Each row has a name. Each piece below is followed by the name of the row it came from, unless a question asks for something else. Each question is about the rows just above it. Places in a row count from 0.

[-30  12  31 -10 -27 -16 -18  20  36 -13 -13 -36 -28  -1  -4  16  17 -30
  24 -14 -34  28 -28  22] = kezep
[ -12   13   27 -108 -105   10   76   21    7   84  -79  -42  -55   69
  -64  -60  -22  -69   36  -29  -51   27  -55  -39] = bivob
[ -9   6  14 -17 -19   0   1  -1  11   1 -13 -15 -11  10  -5   5   1   0
  13  -6 -21   9 -13   1] = nura
[ 59 -28 -68  41  67  20  31  18 -69  22  34  78  57 -15   9 -37 -27 -34
 -56  30  88 -52  64 -35] = ligez
Which row holds [ -12   13   27 -108 -105   10   76   21    7   84  -79  -42  -55   69
  -64  -60  -22  -69   36  -29  -51   27  -55  -39]?
bivob
Which value is in both kezep and bivob?
[36]
The row with [-29 -51  27 -55 -39] is
bivob
Where do [ 59 -28 -68  41  67  20  31  18 -69  22  34  78  57 -15   9 -37 -27 -34
 -56  30  88 -52  64 -35] appear?
ligez
asked: [-30  12  31 -10 -27 -16 -18  20  36 -13 -13 -36 -28  -1  -4  16  17 -30
  24 -14 -34  28 -28  22]
kezep

